In the data rows, 128 means zero.
Some points, each followed by its number:
[163 120  67 151 136 156 151 169 110 157 107  99 143 137 111  18 116 130  79
 177 144 149 146  95  92 154 134 165  84 155  78  76 152 122 147 171  53 136
 131  75 131 159 142  80 142 119 106 187] 0
[151 125 170 146 153 129 152 101  90 112 122 102 125 124 144 165 135 151 116
  74 119 132 139 148 162  80 141 120 103 146 127 131 119 128 134  80 143 164
 146 172 131  35  94  68  68 211 113 125] 1
[153 130 171 142 131 173 153  88 100 108  87 102 111 119 113 172 129 142 129
  82 120 116 162 130 153 116 157 125 119 129 108 140 145  96 120  77 146 151
 180  81 135  51  94 106  82 170  73 113] 2
[145 124  67 134 139 200 168 164  77 151 141 103 131 137 105 132 113 119  71
 190 157 163  49 150 113 123 116 205  87 151  81  92 111 121 153 172 156 121
 170  75 122 128 146 137 137  76 120 199] 3
[ 78 130 157  89 103 142  64 120 255 126 151 185 144 107 161  40 130 107 193
 118 122 114  95 107 127 214 111 178 197 115 206 159 135 127  93 126  91  97
 114  75 120 165 153 182  76 138 103  82] 4
[141 127  60 152 142 171 139 163  43 153 173 100 139 140 106 113 124 114  85
 178 142 154  33 123 115 153 126 124  70 106  79  92 137 159 114 192 101 146
 122 146 128 127 135  80  80  84 173 185] 5
[157 124 168 149 164 131 147  98  36 102 128  98 116 121 140 172 139 153 134
  81 122 127 241 138 185 145 142  44  98 145 120 126 120 114 122  84 104 167
 165  69 126  58 105 128 184 180 128 120] 6
[142 125  57 141 153 101 154 163  92 158 168  93 129 135 134 200 114 123  97
 162 145 157 137 137 109 109 122  91 116 144  92  83 139 154 143 141 144 142
 100 164 130 165 134 106 162 150 178 180] 7
[160 128 167 150 168 126 154  92  87 120 181 105 128 122 134 183 135 155 121
  95 117 135 140 141 157  73 148  78 121 141 103 132 120 106 118  56 163 168
 175 115 139  96  96 107  92 168 180 120] 8
[113 134 152  93  85 100  69 128 168 134 116 187 139 124 145  78 130 113 191
 125 115 103  95 115 106 208 105 210 163  92 185 151 122 137 112 121 158  96
  85 112 129 149 140 182 139 127 117  76] 9
[158 124  64 132 127 174 167 163 194 139 103 103 137 130 118 138 113 120  89
 188 143 154  99 113  85 124 125 143  99 122  86  95 113 142 134 171  97 116
 120 236 122 129 141  99 125 103 158 197] 10
[157 125  64 136 114 107 120 167  49 154 118  96 145 141 124 137 121 127  89
 177 151 145 120 102 129 124 136 149  93 118  97  77 161 138 115 176 164  98
 104 107 124 162 130 119 138 144 165 191] 11
[145 126  67 150 157 206 141 167  86 165 142  94 123 145 103  69 117 119  76
 177 152 158  98 112  78 118 131  72 102 162  77  78 106 148 130 160 209 120
 107 223 122 140 134 102 120  90 104 167] 12
[149 128 163 140 139 106 164  98 140  93 119 109 103 113 114 199 144 158 133
  91 118 133 178 139 139  89 153  96 106 187 127 150 138 138 127  67 119 160
 169 103 127  94 101 114 123 162 155 112] 13
[189 125 170 137 177 107 163  90  70  99 128 101 102 127 111 124 135 154 128
  76 121 121 152 129 178  77 151  93  71 158 107 129 137 107 116  93  89 171
 158  95 122  60  88 138 133 159 120 120] 14
[135 118  53 158 142 139 138 166  59 138 140  93 134 140 106 141 121 119  57
 155 140 172  91 115 115 105 138 179  80 134  92  91 129 133 141 176 120 132
 116  88 125 186 142  69  86  92 128 184] 15
[143 123  63 150 129 128 130 160 118 141 128 100 135 139 122  81 112 127  69
 175 145 155 162 114  90  95 138 180 101 172  88  62 130 146 147 172  27 131
 105 150 120 142 148 119  61 119 118 182] 16
[131 129 178 151 157 113 139  91  84 114 123 102 112 133  90 168 137 151 129
  88 112 100 132 121 170  68 154  39 102 139 117 168 117  91 123  81 143 169
 162 116 129  86  95 123 119 183 170 110] 17
[167 126 171 147 169 158 148  90  95  87 127 105 116 122 106 164 151 165 127
  88 114 129 137 137 205  93 154  62 111 154 119 122 136 120 114  79 185 148
 181 106 131  52  95 111 141 152 171 118] 18
[152 117  65 137 134 176 172 161 115 149 110  92 141 134 108 162 127 128  85
 176 151 168  77 111  78  68 117 144  96 135  74  78 115 153 137 191 160 123
  85 129 130 125 143  93 123  90 147 172] 19
[ 48 133 160  98  90  93  95 133 110 136 108 179 149 120 148  57 118 105 190
 128 108 100  99 167 129 134 103 135 212 100 178 163 122 143 131 137 181 114
 103 161 120 171 138 160 118 107  69  83] 20
[ 45 134 158  96 102 127  98 123 205 145 147 184 128 121 169  64 125 106 179
 124 112  78 146 105 110 157  99 144 177 113 174 162 154 123 130 135 199 105
 124 153 118 155 145 134 189  84  83  96] 21
[157 122  52 145 129 209 150 163  71 125 132 101 134 133  98 115 112 129  60
 167 140 180 165 117 106 146 131 156  87 116  83  73 130 123 136 145 211 118
 103 113 125 141 144 103 124  72 120 194] 22
[ 76 130 157  85 105 160 108 130 226 107 136 185 136 133 137  83 127 106 177
 115 120 100 137 140 134 176 103 181 154 127 198 181 165 147 124 143 179 108
 128  73 128 179 156 192 181 110 143  91] 23
[151 127 169 142 167  96 141  91  49 103 113 105 119 126 119 168 150 154 134
  81 132  81 181 154 139  50 171  56 142 174 117 147 136 111 133  68 149 162
 160  86 135  48  99  87 125 161 143 124] 24
[159 132 175 142 157 110 137  94  19 118 138 107 118 120 106 218 139 158 131
  89 119 112 160 137 154  78 156  92 116 160 106 121 110 106 128  81 115 170
 155 192 134  73 102 108 191 145 139 131] 25
[ 74 136 150 103  93 157  89 127 173 143 160 184 131 119 160  54 125 110 190
 126 120 123 139 141 109 202  99 158 176 129 186 173 129  78 135 121 110  87
 109 114 126 147 150 163 154  96  50  89] 26
[147 123  66 166 140 148 147 163 132 150 153 100 126 133 106 161 116 122  90
 173 138 126  10 117  92 102 134 148 108 123  85  98 124 149 115 154 134 106
 103 183 129 172 131 127  84  91  82 201] 27
[178 127 171 157 160  93 156  86  82 111  63 108 112 128 137 186 141 163 115
  88 119 119 162 140 151 128 140  61 113 119 121 139 129  99 129  95 106 150
 155 196 125 100 106 124 124 175 149 123] 28
Which two points above are nearest to each new point, looking only along the 4 directions in which the numbered points spread most? Their numbers follow each, nearest first.
[100 134 152  91 108 166  90 126 170 139 121 184 124 126 162  76 126 109 185
 110 112 112 133 186 113 239 120 129 151 108 205 167 123 118 122 122 160 109
 132 108 124 199 146 217 212  96  83  72] 23 21
[ 83 131 150 102  96 103  62 128 170 154 159 185 134 122 162  53 129 102 180
 142 111 108 150 123 150 158  98 153 166 103 185 181 147 145 136 143 106 102
  90 135 127 169 141  84 170 118 120  91] 9 26
[171 128 176 162 159 148 169  95 111 123  70  99 120 133 111 222 145 164 110
  88 121 127 168  96 134 118 170  59 117 101 132 122  93  97 134  82 242 168
 177  68 140  63  96 118  98 156 179 112] 18 8
[ 73 138 159 101  97 158  77 125 169 138 142 182 143 117 155  95 125 104 188
 119 122  95  96 115 143 187 117 133 169  74 177 170 114  93 123 132 184  96
 120 102 126 203 156 169 121 112 156  75] 21 20
[ 66 136 147  92 108 141  92 130 101 123 131 179 120 121 170  82 124 108 165
 126 124 117 146 144 105 179 122 180 172 132 175 162  86 120 132 124  44  78
 107  95 135 149 143 218 121 122  98  52] 26 9
[118 118  64 129 132 137 167 162  77 179 102  91 135 128 109 121 127 128  77
 180 147 150 147 120 105  89 134 138  59 186  93  64 106 151 137 185 100  86
 153 173 121 160 138 132 136 128 158 181] 5 15
[101 136 158 104  77 161  89 119 111 133 106 184 133 130 157  70 118 106 176
 124 112  82 114 146 132 213 116 165 169  96 191 189 134 125 122 137  68 100
 115  67 119 144 153 166  91  98  81  86] 26 9
[ 83 131 159 122  92 164 107 126 154 147 136 182 127 118 146  89 130 109 178
 117 112  88  87 141  91 194 109 187 217  83 203 180 121 135 125 143 116  92
  86  51 124 122 144 148 133 135 106  78] 26 9
[101 132 151 113  91  88  89 125 170 125  98 182 138 124 169 116 128 116 151
 109 108 115  80 127 122 148 105 171 184 116 193 165 156  79 120 151 163 101
  65 136 130 173 141 144 162 106  82  96] 20 21
[ 69 135 151  91 115 108  81 127 233 124 132 182 140 111 141 102 123 110 187
 122 115 112 133 126 144 181 106 108 162  87 178 178 133 165 129 151 200  99
  70 163 135 194 145 149  82 135 115  74] 20 21
[133 127  56 146 144 127 156 168 127 140 146  96 132 141 141  95 125 115  75
 180 155 165 113 131  64  97 121 181 122 165  87  62 149 165 134 147  99 128
 121 188 131 148 137 117  98  96 164 188] 10 27
[ 56 142 160  88  92 166  68 133 175 134 178 180 129 112 178 102 124 104 172
 118 121 106  93 138 130 105  92 132 196 106 178 165 150 127 126 148 140 110
 113 175 128 193 140 132 140 120 182  84] 20 21
[153 129 163 159 156  63 175  99  60 105 117 106 106 127 140 217 139 159 129
  82 121 123 141 135 175 111 154  35 104  88 119 117 141 145 142  76 129 156
 159 158 135  75  96 143 117 166 163 132] 25 17
[ 48 135 156  93  97  87  75 130 213 124 111 183 126 120 139  74 123 104 181
 133 125 113 106 187 107 107 106 150 175 128 197 160 134 102 148 147 112  92
 114 101 122 158 140 158 144 121 112  81] 9 26
[143 128 168 137 151  41 169  91  91 106  95 107 133 118 102 179 148 157 127
  71 120 117 119 150 133 102 160  48 123 106 106 126 147 115 116  78 187 181
 188 116 134  56  95 130 128 179 128 109] 17 8
